In the data rows, the value 128 means zero.
Here is a table of points, one per row:
tensor([121., 147., 147., 135.,  91., 151., 137., 165.,  85., 142., 126.,
        139., 165.,  91., 105., 134., 142., 126., 182., 137., 124., 182.,
        119., 160., 154., 149.,  91., 117., 121., 182., 114., 141.])
tensor([151., 141., 144., 112., 139., 154., 160., 130., 134., 154., 134.,
        171., 142., 130., 141., 160.,  85., 182., 115., 121., 119., 124.,
        130., 157., 165., 182., 114., 121.,  74., 171., 144., 135.])
tensor([107., 134., 171., 107., 115., 112., 144., 147., 105.,  91., 137.,
        126., 171., 154., 149., 109., 182., 130., 102., 124., 157., 107.,
        160.,  96.,  91., 139., 157., 124., 139., 132., 115., 165.])
tensor([141.,  99.,  99., 142.,  96., 105., 109., 154.,  96., 171., 124.,
        160., 137., 112.,  91., 112., 126.,  85., 119., 144.,  85., 115.,
        126., 121., 151.,  85., 144., 126., 126., 130.,  99., 151.])
tensor([149.,  96., 109., 119., 160., 165., 122., 117., 126., 126., 132.,
        102.,  74., 135.,  99., 154., 117.,  96., 139., 117., 135., 129.,
        109., 115.,  85., 135., 134., 141.,  96., 137., 126., 122.])
tensor([139.,  85., 102., 115., 142., 147., 139., 139., 141., 165., 147.,
        157., 102., 160., 135., 119., 105., 160., 121., 141., 115., 126.,
         99., 135., 160., 127., 130., 119., 102., 139., 147., 182.])
tensor([117., 127., 134., 160., 137., 137.,  99.,  99., 154., 114., 114.,
        109., 130., 137., 165., 127., 154., 144., 144., 129., 171., 132.,
        149., 102., 109., 109., 109., 154., 137., 114., 132., 112.])
tensor([132., 154., 157., 182., 151., 139., 115., 107., 149., 129., 139.,
        129., 157., 149., 182., 130., 171., 151., 151., 139., 182., 154.,
        135., 122., 126., 137., 121., 165., 147., 112., 129., 117.])
tensor([130.,  74.,  74., 114., 126., 132., 117., 129., 115., 149., 127.,
        141.,  85., 147., 127., 129., 107., 147., 109., 119., 121., 135.,
         91., 119., 119., 115., 129., 102.,  85., 129., 134., 157.])
tensor([182., 165., 149., 109., 149., 130., 149., 127., 142., 147., 135.,
        154., 117., 127., 171., 149.,  74., 171., 130., 115., 114., 114.,
        124., 171., 147., 171., 124., 149.,  99., 160., 141., 126.])
tensor([102., 130., 112., 117., 144.,  85., 134., 121., 112., 109.,  85.,
        114., 119., 134., 160., 121., 137., 137., 124., 171., 142., 144.,
        117.,  91., 121., 102., 160., 105., 117., 134., 112., 129.])
tensor([112., 149., 126., 122.,  85., 115., 147., 137., 114., 102., 165.,
         91., 141.,  85., 126., 107., 119., 114., 165., 102.,  99., 141.,
        171., 151., 122., 151.,  85., 134., 142., 147., 127., 124.])
tensor([ 99., 124., 129., 102., 127., 114., 130., 122.,  99.,  85., 102.,
        112., 127., 139., 157., 114., 160., 134., 105., 149., 151., 109.,
        141.,  85.,  99., 124., 151., 109., 119., 121., 102., 139.])
tensor([114., 115., 139., 154., 112., 144.,  96.,  91., 165., 119.,  96.,
        105., 114., 129., 142., 126., 141., 139., 127., 122., 149., 121.,
        144., 105., 105.,  91.,  99., 137., 130., 105., 137., 121.])
tensor([144., 102., 117., 105., 135., 141., 151., 126., 132., 160., 141.,
        182., 124., 142., 134., 141.,  96., 165., 122., 127., 117., 122.,
        107., 144., 171., 157., 127., 107.,  91., 149., 154., 171.])
tensor([147., 107., 135., 132., 105.,  96., 107., 132., 107., 151., 151.,
        149., 122., 114.,  74., 115., 139.,  74., 135., 132., 105., 130.,
        142., 112., 124.,  74., 147., 130., 171., 115., 107., 147.])
tensor([135., 114.,  85., 141.,  99., 119., 124., 171.,  91., 182., 121.,
        165., 160., 109., 109., 132., 122., 117., 129., 165., 102., 134.,
        115., 139., 149., 107., 132., 132., 109., 151.,  91., 160.])
tensor([127., 132., 121., 147., 102., 134.,  85., 102., 151., 132., 112.,
        115., 121., 124., 121., 142., 102.,  99., 107., 142., 130., 112.,
        134., 129., 141., 105., 126., 122., 141.,  74., 160., 102.])
tensor([165., 171., 182., 151., 122., 122., 114.,  85., 122., 127., 160.,
        151., 151., 132., 124.,  91., 135., 132., 137., 151., 141., 139.,
        122., 141., 144., 121., 112., 147., 149., 119., 135., 127.])
tensor([115., 151.,  96., 139., 132.,  99., 121., 119., 127., 137., 115.,
        121., 105., 117., 144., 124., 114., 107., 126., 182., 139., 160.,
        121., 109., 142., 112., 137., 112., 129., 126., 139., 105.])
tensor([160., 137., 130.,  91., 130., 107., 127., 112., 124., 139., 117.,
        127.,  99., 105., 151., 122.,  91., 157., 114.,  91., 107.,  99.,
         96., 147., 112., 142., 102., 157., 105., 135., 122.,  96.])
tensor([105., 129.,  91., 127., 124.,  74., 112., 114., 109., 115.,  74.,
        107., 107., 121., 147.,  96., 132., 102.,  99., 154., 127., 119.,
         85.,  74., 127.,  99., 142.,  96., 107., 109., 121., 109.])
tensor([ 96., 117., 151.,  96., 147., 127., 154., 182., 144., 117.,  99.,
        144., 154., 182.,  96., 147., 157., 122.,  91., 105., 126.,  91.,
        154., 114., 107., 141., 171.,  91., 165., 107., 117., 154.])
tensor([126., 122., 137., 157., 114., 149.,  74., 105., 160., 122.,  91.,
        117., 126., 144., 119., 144., 130., 115., 117., 134., 132., 105.,
        151., 107., 139.,  96., 119., 127., 124., 102., 165., 119.])
tensor([119., 119., 127., 134., 107., 142., 129., 160.,  74., 157., 122.,
        147., 182.,  99., 107., 137., 124., 119., 149., 157., 109., 157.,
        105., 149., 182., 129., 115., 114., 114., 157., 105., 144.])
tensor([ 91., 109., 141.,  99., 117., 121., 142., 151., 117.,  74., 105.,
        135., 135., 151., 102., 105., 165., 109.,  96., 114., 144.,  96.,
        165.,  99.,  74., 132., 154.,  99., 154., 117.,  85., 142.])
tensor([142., 105., 107., 124., 134., 117., 182., 134., 139.,  96., 144.,
         74., 115.,  96., 130.,  85., 121., 135., 147.,  96.,  74., 102.,
        137., 132., 114., 122., 122., 171., 135., 127., 142.,  74.])
tensor([137., 144., 142., 144., 121., 124.,  91.,  74., 119.,  99., 142.,
        134., 129., 107., 129.,  74., 115., 105., 132., 126., 137., 137.,
        102., 137., 134., 114., 105., 142., 132.,  85., 119., 114.])
tensor([129., 126., 160., 171., 119., 171., 105., 109., 182., 134., 107.,
        119., 134., 141., 139., 157., 144., 154., 134., 130., 165., 117.,
        157., 117., 132., 117., 117., 139., 182., 122., 157., 130.])
tensor([109., 160., 124., 130.,  74., 126., 141., 157., 102., 124., 119.,
        124., 149.,  74., 112.,  99., 129., 124., 171., 112., 112., 165.,
        139., 165., 137., 160.,  74., 115., 122., 165., 109., 132.])
tensor([157., 121., 154., 126., 165., 160., 132., 124., 157., 121., 154.,
         99.,  96., 126., 114., 182., 149., 127., 154., 109., 147., 151.,
        132., 134.,  96., 165., 149., 151., 115., 154., 171.,  91.])
tensor([154.,  91., 119., 129., 182., 182., 126., 135., 121., 144., 157.,
        132.,  91., 157., 117., 165., 134., 141., 142., 147., 154., 171.,
        127., 126., 115., 134., 141., 135., 112., 141., 130., 149.])
tensor([134., 142., 132., 149., 141., 129., 102.,  96., 135., 107., 130.,
        130., 147., 122., 154., 102., 147., 129., 141., 135., 160., 142.,
        114., 124., 135., 130., 107., 160., 134.,  91., 124.,  99.])
tensor([ 85., 135., 114.,  85., 154.,  91., 135., 149., 130., 130., 109.,
        137., 144., 165.,  85., 151.,  99.,  91.,  74.,  85.,  96.,  74.,
        112., 127., 117., 126., 165.,  74., 127.,  96.,  74., 137.])
tensor([171., 112., 165., 137., 171., 157., 165., 144., 171., 112., 171.,
         96., 112., 115., 122., 135., 151., 149., 160., 107., 122., 127.,
        147., 142., 129., 147., 139., 182., 160., 142., 182.,  85.])
tensor([124., 157., 105., 165., 129., 135., 119., 115., 147., 141., 129.,
        122., 109., 119., 132., 139., 109., 112., 112., 160., 134., 149.,
        129., 130., 157., 119., 135., 129., 144.,  99., 151., 115.])
tensor([ 74., 182., 115.,  74., 157., 102., 157., 141., 137., 135., 149.,
        142., 132., 171., 115., 171., 112., 121.,  85.,  74., 129.,  85.,
         74., 182., 130., 154., 182.,  85., 157., 124.,  96., 134.])
tensor([122., 139., 122., 121., 109., 109., 171., 142., 129., 105., 182.,
         85., 139., 102., 137., 117., 127., 142., 157.,  99.,  91., 147.,
        182., 154., 102., 144.,  96., 144., 151., 144., 149., 107.])
There is one direction along which these points spread out most. Take the direction at right angles to it along which they spread out most. Go by this last direction. For each point below, how far along it does it lie, from 0 to 99? The average is 50, and the first point in the table lies past the average. One standard deviation of the points above along it is 16.
tensor([115., 151.,  96., 139., 132.,  99., 121., 119., 127., 137., 115.,
        121., 105., 117., 144., 124., 114., 107., 126., 182., 139., 160.,
        121., 109., 142., 112., 137., 112., 129., 126., 139., 105.]) 44
tensor([114., 115., 139., 154., 112., 144.,  96.,  91., 165., 119.,  96.,
        105., 114., 129., 142., 126., 141., 139., 127., 122., 149., 121.,
        144., 105., 105.,  91.,  99., 137., 130., 105., 137., 121.]) 26
tensor([105., 129.,  91., 127., 124.,  74., 112., 114., 109., 115.,  74.,
        107., 107., 121., 147.,  96., 132., 102.,  99., 154., 127., 119.,
         85.,  74., 127.,  99., 142.,  96., 107., 109., 121., 109.]) 34
tensor([142., 105., 107., 124., 134., 117., 182., 134., 139.,  96., 144.,
         74., 115.,  96., 130.,  85., 121., 135., 147.,  96.,  74., 102.,
        137., 132., 114., 122., 122., 171., 135., 127., 142.,  74.]) 48
tensor([129., 126., 160., 171., 119., 171., 105., 109., 182., 134., 107.,
        119., 134., 141., 139., 157., 144., 154., 134., 130., 165., 117.,
        157., 117., 132., 117., 117., 139., 182., 122., 157., 130.]) 31
tensor([127., 132., 121., 147., 102., 134.,  85., 102., 151., 132., 112.,
        115., 121., 124., 121., 142., 102.,  99., 107., 142., 130., 112.,
        134., 129., 141., 105., 126., 122., 141.,  74., 160., 102.]) 35
tensor([144., 102., 117., 105., 135., 141., 151., 126., 132., 160., 141.,
        182., 124., 142., 134., 141.,  96., 165., 122., 127., 117., 122.,
        107., 144., 171., 157., 127., 107.,  91., 149., 154., 171.]) 78
tensor([ 85., 135., 114.,  85., 154.,  91., 135., 149., 130., 130., 109.,
        137., 144., 165.,  85., 151.,  99.,  91.,  74.,  85.,  96.,  74.,
        112., 127., 117., 126., 165.,  74., 127.,  96.,  74., 137.]) 52
tensor([117., 127., 134., 160., 137., 137.,  99.,  99., 154., 114., 114.,
        109., 130., 137., 165., 127., 154., 144., 144., 129., 171., 132.,
        149., 102., 109., 109., 109., 154., 137., 114., 132., 112.]) 26
tensor([149.,  96., 109., 119., 160., 165., 122., 117., 126., 126., 132.,
        102.,  74., 135.,  99., 154., 117.,  96., 139., 117., 135., 129.,
        109., 115.,  85., 135., 134., 141.,  96., 137., 126., 122.]) 49
tensor([112., 149., 126., 122.,  85., 115., 147., 137., 114., 102., 165.,
         91., 141.,  85., 126., 107., 119., 114., 165., 102.,  99., 141.,
        171., 151., 122., 151.,  85., 134., 142., 147., 127., 124.]) 57
